grid =
165,111,128,76,101,233,145,110,164,55,151,88
164,154,145,120,85,166,128,174,136,112,95,135
134,133,93,161,115,242,163,128,185,100,162,89
134,99,139,121,55,129,161,140,132,163,169,89
158,98,148,156,123,167,133,140,197,126,225,91
107,141,114,126,118,211,188,147,183,99,198,103
133,135,109,103,153,118,133,114,93,130,141,114
141,121,139,61,107,212,164,126,164,58,181,97
161,114,131,70,103,228,149,112,163,54,157,89
grid[0][0]	165
grid[4][6]	133
grid[6][6]	133
grid[5]	[107, 141, 114, 126, 118, 211, 188, 147, 183, 99, 198, 103]
grid[1][9]	112
grid[6][9]	130
grid[2]	[134, 133, 93, 161, 115, 242, 163, 128, 185, 100, 162, 89]
grid[8][4]	103
grid[5][6]	188
grid[5][1]	141
grid[:, 3]	[76, 120, 161, 121, 156, 126, 103, 61, 70]
grid[:, 5]	[233, 166, 242, 129, 167, 211, 118, 212, 228]
grid[3]	[134, 99, 139, 121, 55, 129, 161, 140, 132, 163, 169, 89]
grid[7][4]	107
grid[1][11]	135
grid[:, 0]	[165, 164, 134, 134, 158, 107, 133, 141, 161]
grid[0][3]	76
grid[2][7]	128
grid[6][4]	153
grid[0][9]	55
grid[3][7]	140
grid[6][0]	133
grid[7][7]	126
grid[7][6]	164
grid[4][10]	225
grid[:, 1]	[111, 154, 133, 99, 98, 141, 135, 121, 114]
grid[6][1]	135
grid[3][4]	55
grid[2][11]	89
grid[4]	[158, 98, 148, 156, 123, 167, 133, 140, 197, 126, 225, 91]
grid[:, 9]	[55, 112, 100, 163, 126, 99, 130, 58, 54]
grid[1][2]	145

data =
160,123,148,148,134,128,138,160,96,120
142,136,147,171,149,138,138,107,77,180
190,155,73,111,84,171,133,127,116,200
66,138,119,140,138,119,171,53,112,108
150,118,182,179,167,124,116,148,82,160
84,103,151,109,136,89,138,156,159,12
data[-6,0] = 160
data[5,-4] = 138
data[4,4] = 167
data[5] = [84, 103, 151, 109, 136, 89, 138, 156, 159, 12]
data[5,-6] = 136
data[0,-8] = 148
data[-1,2] = 151
data[0,-5] = 128
data[:, 4] = [134, 149, 84, 138, 167, 136]
data[1,-9] = 136
data[1,-1] = 180
data[:, 0] = [160, 142, 190, 66, 150, 84]
data[-3,6] = 171
data[-4,-1] = 200
data[1] = [142, 136, 147, 171, 149, 138, 138, 107, 77, 180]
data[-5,8] = 77

X =
96,151,91,90,141
144,70,113,102,106
130,112,120,179,151
192,174,171,75,74
155,226,220,220,145
138,78,120,147,127
169,140,161,75,79
65,149,60,82,161
114,157,87,82,143
85,108,77,162,178
156,165,146,67,74
199,186,173,59,64
175,172,163,102,93
Rows and columns are counted from 0.
(0, 0): 96
(6, 2): 161
(2, 2): 120
(5, 3): 147
(0, 3): 90
(7, 1): 149
(10, 1): 165
(0, 4): 141
(9, 3): 162
(11, 0): 199
(9, 0): 85
(3, 3): 75
(9, 1): 108
(10, 0): 156
(10, 2): 146
(1, 1): 70
(2, 4): 151
(8, 3): 82
(8, 4): 143
(12, 2): 163

m =
127,98,94,115,158,56,145,112,112,127,93
112,118,135,74,108,72,72,110,191,162,176
130,112,113,152,144,123,51,134,102,134,89
127,117,111,96,166,111,67,157,68,179,88
117,178,94,181,151,155,190,156,116,73,171
117,111,119,156,73,128,45,117,109,105,109
102,149,122,195,135,112,115,131,172,30,181
94,183,95,140,240,92,127,154,100,130,122
124,131,82,115,134,134,68,172,75,100,194
214,98,125,164,122,118,60,165,204,123,156
123,176,88,81,171,131,185,118,135,180,176
117,106,186,96,115,116,60,191,88,137,102
117,100,170,148,145,59,111,112,134,133,85
m[0,0]	127
m[:, 6]	[145, 72, 51, 67, 190, 45, 115, 127, 68, 60, 185, 60, 111]
m[5,8]	109
m[8]	[124, 131, 82, 115, 134, 134, 68, 172, 75, 100, 194]
m[12,6]	111
m[7]	[94, 183, 95, 140, 240, 92, 127, 154, 100, 130, 122]
m[6]	[102, 149, 122, 195, 135, 112, 115, 131, 172, 30, 181]
m[:, 3]	[115, 74, 152, 96, 181, 156, 195, 140, 115, 164, 81, 96, 148]
m[8,0]	124
m[0,2]	94
m[10,5]	131
m[12,7]	112
m[:, 10]	[93, 176, 89, 88, 171, 109, 181, 122, 194, 156, 176, 102, 85]
m[12]	[117, 100, 170, 148, 145, 59, 111, 112, 134, 133, 85]
m[4,7]	156
m[10,7]	118
m[3,0]	127
m[11,2]	186
m[7,9]	130
m[4]	[117, 178, 94, 181, 151, 155, 190, 156, 116, 73, 171]
m[10,1]	176
m[8,6]	68
m[1,5]	72
m[8,8]	75
m[1,3]	74
m[2,10]	89
m[12,5]	59
m[3,8]	68
m[8,4]	134
m[5,9]	105
m[3,7]	157
m[2,5]	123
m[6,1]	149
m[2,9]	134
m[9,6]	60

a =
122,95,78,209,114,79,127,165,79
66,146,109,199,137,25,134,168,162
193,137,153,121,126,194,124,85,196
112,168,127,95,67,128,117,101,202
115,139,111,100,122,122,91,101,97
107,132,210,116,204,106,153,189,92
147,128,75,105,82,186,87,181,145
104,174,185,101,145,95,129,106,170
a[0][0]	122
a[:, 7]	[165, 168, 85, 101, 101, 189, 181, 106]
a[1][7]	168
a[3]	[112, 168, 127, 95, 67, 128, 117, 101, 202]
a[1][1]	146
a[6][0]	147
a[2]	[193, 137, 153, 121, 126, 194, 124, 85, 196]
a[5][7]	189
a[5][8]	92
a[:, 0]	[122, 66, 193, 112, 115, 107, 147, 104]
a[:, 4]	[114, 137, 126, 67, 122, 204, 82, 145]
a[7][0]	104
a[6][4]	82
a[0][4]	114
a[3][7]	101
a[2][5]	194
a[:, 2]	[78, 109, 153, 127, 111, 210, 75, 185]
a[7][1]	174
a[2][4]	126
a[0][5]	79
a[:, 3]	[209, 199, 121, 95, 100, 116, 105, 101]

M =
33,82,62,72,199,120,22,65,75,197
229,97,135,151,111,66,205,103,238,107
163,92,157,146,135,93,132,105,146,117
67,56,199,89,81,78,42,108,25,80
109,178,111,49,83,176,100,67,114,85
132,43,80,85,82,22,152,85,172,112
107,46,52,78,90,28,149,108,168,140
M[-7,-10] = 33
M[5,4] = 82
M[-5,-3] = 105
M[5] = [132, 43, 80, 85, 82, 22, 152, 85, 172, 112]
M[-6,1] = 97
M[-1,4] = 90
M[1,5] = 66
M[:, 4] = [199, 111, 135, 81, 83, 82, 90]
M[-1,-10] = 107
M[-6,3] = 151
M[6,6] = 149
M[-2,-8] = 80
M[:, 8] = [75, 238, 146, 25, 114, 172, 168]
M[3,-7] = 89
M[-3,1] = 178
M[0,-6] = 199
M[-4,-8] = 199
M[:, 7] = [65, 103, 105, 108, 67, 85, 108]
M[3,7] = 108
M[-4,8] = 25
M[5,5] = 22
M[-4,-1] = 80

arr = 169,182,166,214,49,19,28,147,153,190
arr[-10] = 169
arr[-7] = 214
arr[7] = 147
arr[-1] = 190

A =
[[113 111 151 114  79]
 [125 104 105  51 115]
 [111 119 130  41 174]]
A[0][0]	113
A[2][4]	174
A[0][4]	79
A[:, 0]	[113, 125, 111]
A[:, 3]	[114, 51, 41]
A[0][3]	114
A[1][3]	51

B =
116,191,110,92,141,130,25,138,140,110,147
118,139,158,121,124,148,112,138,114,129,127
181,170,146,145,138,105,137,137,116,134,110
Rows and columns are counted from 0.
row 0 col 0 = 116
row 1 col 6 = 112
row 1 col 2 = 158
row 2 col 10 = 110
row 0 col 2 = 110
row 1 col 10 = 127
row 2 col 2 = 146
row 1 col 7 = 138
row 0 col 8 = 140

W =
233,155,176,108
134,118,212,97
125,158,127,129
51,109,120,145
108,160,65,126
15,141,72,194
202,134,198,85
W[0][0]	233
W[5][1]	141
W[5]	[15, 141, 72, 194]
W[0][1]	155
W[:, 2]	[176, 212, 127, 120, 65, 72, 198]
W[5][0]	15
W[:, 3]	[108, 97, 129, 145, 126, 194, 85]
W[3][3]	145
W[2][1]	158

x =
39	86	219	124	101	178	92	125	78	105	187	185	196
118	93	127	89	65	225	87	195	149	80	143	225	229
76	85	178	129	117	74	108	164	105	135	136	66	25
174	114	42	79	55	201	129	192	143	76	80	186	173
191	132	108	196	197	232	149	183	119	191	104	196	203
117	117	149	159	160	79	64	185	190	148	141	93	65
Rows and columns are counted from 0.
row 0 col 0	39
row 1 col 12	229
row 0 col 7	125
row 5 col 4	160
row 3 col 0	174
row 4 col 1	132
row 3 col 9	76
row 2 col 12	25
row 2 col 2	178
row 2 col 8	105
row 0 col 2	219
row 2 col 7	164
row 3 col 6	129
row 1 col 2	127
row 0 col 5	178
row 4 col 6	149
row 1 col 10	143
row 0 col 8	78
row 5 col 6	64
row 1 col 8	149
row 0 col 4	101
row 5 col 10	141
row 0 col 1	86
